16.9  3.4  -15.6  -24.1  27.8  1.3  -18.0  4.1  14.5
22.9  -18.1  3.5  33.1  -27.6  12.9  -5.7  1.5  4.0
14.5  -10.0  -12.7  4.0  -6.4  21.2  -24.4  -19.9  32.6
-64.9  14.9  16.4  -3.3  5.9  0.9  21.3  -53.4  -24.9
18.4  13.6  -8.6  -31.2  37.7  -8.6  23.9  6.1  -6.9
24.0  -15.8  -0.9  17.6  -26.5  18.5  -37.2  -1.9  25.4
-55.0  21.8  11.7  -26.7  9.7  -24.6  5.8  24.7  -39.5
-55.3  2.6  20.3  16.4  -34.4  -27.6  26.6  32.0  -63.1
23.4  -2.3  -3.8  11.4  0.9  7.8  16.2  -4.3  -5.8
22.0  -6.5  -6.4  -3.9  3.7  -11.7  8.1  40.8  -2.6
->
3.4  -15.6  -24.1  27.8  1.3  -18.0  4.1  14.5  16.9
-18.1  3.5  33.1  -27.6  12.9  -5.7  1.5  4.0  22.9
-10.0  -12.7  4.0  -6.4  21.2  -24.4  -19.9  32.6  14.5
14.9  16.4  -3.3  5.9  0.9  21.3  -53.4  -24.9  -64.9
13.6  -8.6  -31.2  37.7  -8.6  23.9  6.1  -6.9  18.4
-15.8  -0.9  17.6  -26.5  18.5  -37.2  -1.9  25.4  24.0
21.8  11.7  -26.7  9.7  -24.6  5.8  24.7  -39.5  -55.0
2.6  20.3  16.4  -34.4  -27.6  26.6  32.0  -63.1  -55.3
-2.3  -3.8  11.4  0.9  7.8  16.2  -4.3  -5.8  23.4
-6.5  -6.4  -3.9  3.7  -11.7  8.1  40.8  -2.6  22.0

-41.9  -53.8  -33.0  -26.1  -50.6  24.2
47.9  15.5  -16.0  -24.5  28.7  -5.8
32.9  25.4  -15.4  -18.2  32.1  10.6
-52.3  -56.3  -30.3  -21.2  -60.5  24.9
-33.7  -46.9  -33.0  -27.8  -38.6  23.1
54.4  22.8  -21.6  -31.1  37.6  4.9
-44.1  30.7  37.2  27.5  38.5  45.3
-42.0  32.0  37.2  27.5  40.0  44.5
41.6  29.0  -16.8  -22.1  38.8  17.5
-52.4  -56.1  -29.9  -20.7  -60.2  25.3
49.5  24.6  -18.2  -27.2  36.9  8.4
-18.5  -63.2  48.2  25.9  -50.3  -76.4
->
-53.8  -33.0  -26.1  -50.6  24.2  -41.9
15.5  -16.0  -24.5  28.7  -5.8  47.9
25.4  -15.4  -18.2  32.1  10.6  32.9
-56.3  -30.3  -21.2  -60.5  24.9  -52.3
-46.9  -33.0  -27.8  -38.6  23.1  -33.7
22.8  -21.6  -31.1  37.6  4.9  54.4
30.7  37.2  27.5  38.5  45.3  -44.1
32.0  37.2  27.5  40.0  44.5  -42.0
29.0  -16.8  -22.1  38.8  17.5  41.6
-56.1  -29.9  -20.7  -60.2  25.3  -52.4
24.6  -18.2  -27.2  36.9  8.4  49.5
-63.2  48.2  25.9  -50.3  -76.4  -18.5

-7.2  40.5  -2.8  -6.9  -48.0  -8.2  -10.5  -36.4  25.2  -16.0
78.3  14.8  -2.0  19.7  24.8  -9.4  0.6  -38.4  -6.3  -16.3
-4.2  -7.0  17.6  2.1  -13.4  1.5  4.5  3.4  -16.1  -19.4
-7.9  -15.1  -14.0  3.6  8.5  7.4  -0.5  -20.6  -42.7  -3.4
18.8  8.0  10.6  -33.8  -15.8  28.8  -6.3  -8.8  -9.9  -10.3
-4.7  -9.6  -6.6  -37.5  45.0  32.4  30.4  -13.2  28.4  3.6
4.5  35.6  32.7  21.3  37.5  4.0  3.7  -23.9  1.5  2.2
->
40.5  -2.8  -6.9  -48.0  -8.2  -10.5  -36.4  25.2  -16.0  -7.2
14.8  -2.0  19.7  24.8  -9.4  0.6  -38.4  -6.3  -16.3  78.3
-7.0  17.6  2.1  -13.4  1.5  4.5  3.4  -16.1  -19.4  -4.2
-15.1  -14.0  3.6  8.5  7.4  -0.5  -20.6  -42.7  -3.4  -7.9
8.0  10.6  -33.8  -15.8  28.8  -6.3  -8.8  -9.9  -10.3  18.8
-9.6  -6.6  -37.5  45.0  32.4  30.4  -13.2  28.4  3.6  -4.7
35.6  32.7  21.3  37.5  4.0  3.7  -23.9  1.5  2.2  4.5

29.7  17.7  -4.4  15.2  -0.1  -0.1  5.7  -34.4  -3.9  -6.5  -5.2  -37.4
65.3  -61.4  -45.6  32.8  0.0  -14.5  26.1  -25.9  10.9  -26.3  -5.0  40.0
50.3  32.7  -31.2  30.6  33.7  17.2  11.2  5.5  -9.6  31.2  30.5  40.0
->
17.7  -4.4  15.2  -0.1  -0.1  5.7  -34.4  -3.9  -6.5  -5.2  -37.4  29.7
-61.4  -45.6  32.8  0.0  -14.5  26.1  -25.9  10.9  -26.3  -5.0  40.0  65.3
32.7  -31.2  30.6  33.7  17.2  11.2  5.5  -9.6  31.2  30.5  40.0  50.3

-16.0  -23.8  -24.9  15.3  27.1  5.5  -3.1
2.2  -32.2  -77.0  26.0  45.7  -28.9  -39.4
17.8  -2.8  -61.7  48.6  47.0  -27.5  -10.9
17.1  -14.2  -10.7  4.4  44.5  -3.9  2.7
-12.8  -35.9  -22.4  15.7  39.6  -55.7  0.8
24.9  -60.5  -69.5  31.8  22.5  -70.4  6.6
11.1  -46.2  -56.2  19.3  9.8  -18.7  11.8
->
-23.8  -24.9  15.3  27.1  5.5  -3.1  -16.0
-32.2  -77.0  26.0  45.7  -28.9  -39.4  2.2
-2.8  -61.7  48.6  47.0  -27.5  -10.9  17.8
-14.2  -10.7  4.4  44.5  -3.9  2.7  17.1
-35.9  -22.4  15.7  39.6  -55.7  0.8  -12.8
-60.5  -69.5  31.8  22.5  -70.4  6.6  24.9
-46.2  -56.2  19.3  9.8  -18.7  11.8  11.1

15.5  -57.5  35.4  -0.4  13.1  1.0  -57.6
15.7  -61.9  35.5  2.4  15.0  3.9  -57.1
29.3  -37.8  19.0  -4.2  15.2  4.3  -55.0
-4.7  24.0  27.5  -17.7  17.0  -18.0  49.6
15.5  -58.3  34.8  0.6  14.1  2.6  -57.1
8.8  6.7  42.8  -3.0  24.4  -23.9  34.6
->
-57.5  35.4  -0.4  13.1  1.0  -57.6  15.5
-61.9  35.5  2.4  15.0  3.9  -57.1  15.7
-37.8  19.0  -4.2  15.2  4.3  -55.0  29.3
24.0  27.5  -17.7  17.0  -18.0  49.6  -4.7
-58.3  34.8  0.6  14.1  2.6  -57.1  15.5
6.7  42.8  -3.0  24.4  -23.9  34.6  8.8

6.9  -6.1  9.8  18.9  -22.2
-52.8  6.8  -14.5  -31.8  -21.5
-10.2  -25.8  -43.6  35.9  21.0
70.7  -0.8  45.0  30.0  15.2
28.0  22.7  22.8  1.9  -47.8
2.6  34.3  13.3  -5.3  -35.2
->
-6.1  9.8  18.9  -22.2  6.9
6.8  -14.5  -31.8  -21.5  -52.8
-25.8  -43.6  35.9  21.0  -10.2
-0.8  45.0  30.0  15.2  70.7
22.7  22.8  1.9  -47.8  28.0
34.3  13.3  -5.3  -35.2  2.6

-27.3  -27.0  20.2  -28.2  -6.2
-32.4  25.5  4.5  -10.7  -14.9
53.2  26.5  -43.4  58.2  33.2
-9.4  -0.6  8.4  -7.7  -9.5
-8.8  -21.9  7.7  -19.3  -13.9
-25.5  -27.9  24.0  -34.8  -14.5
42.7  -9.9  -17.3  26.9  15.3
->
-27.0  20.2  -28.2  -6.2  -27.3
25.5  4.5  -10.7  -14.9  -32.4
26.5  -43.4  58.2  33.2  53.2
-0.6  8.4  -7.7  -9.5  -9.4
-21.9  7.7  -19.3  -13.9  -8.8
-27.9  24.0  -34.8  -14.5  -25.5
-9.9  -17.3  26.9  15.3  42.7

55.5  48.7  -50.3  20.0
-28.7  10.9  43.7  -48.3
-48.0  -66.0  -50.3  57.6
-45.3  16.3  4.8  1.1
24.8  66.1  34.9  -25.0
15.0  -45.0  -53.9  29.0
5.0  32.9  55.6  -58.0
-4.2  25.5  43.8  -60.7
->
48.7  -50.3  20.0  55.5
10.9  43.7  -48.3  -28.7
-66.0  -50.3  57.6  -48.0
16.3  4.8  1.1  -45.3
66.1  34.9  -25.0  24.8
-45.0  -53.9  29.0  15.0
32.9  55.6  -58.0  5.0
25.5  43.8  -60.7  -4.2
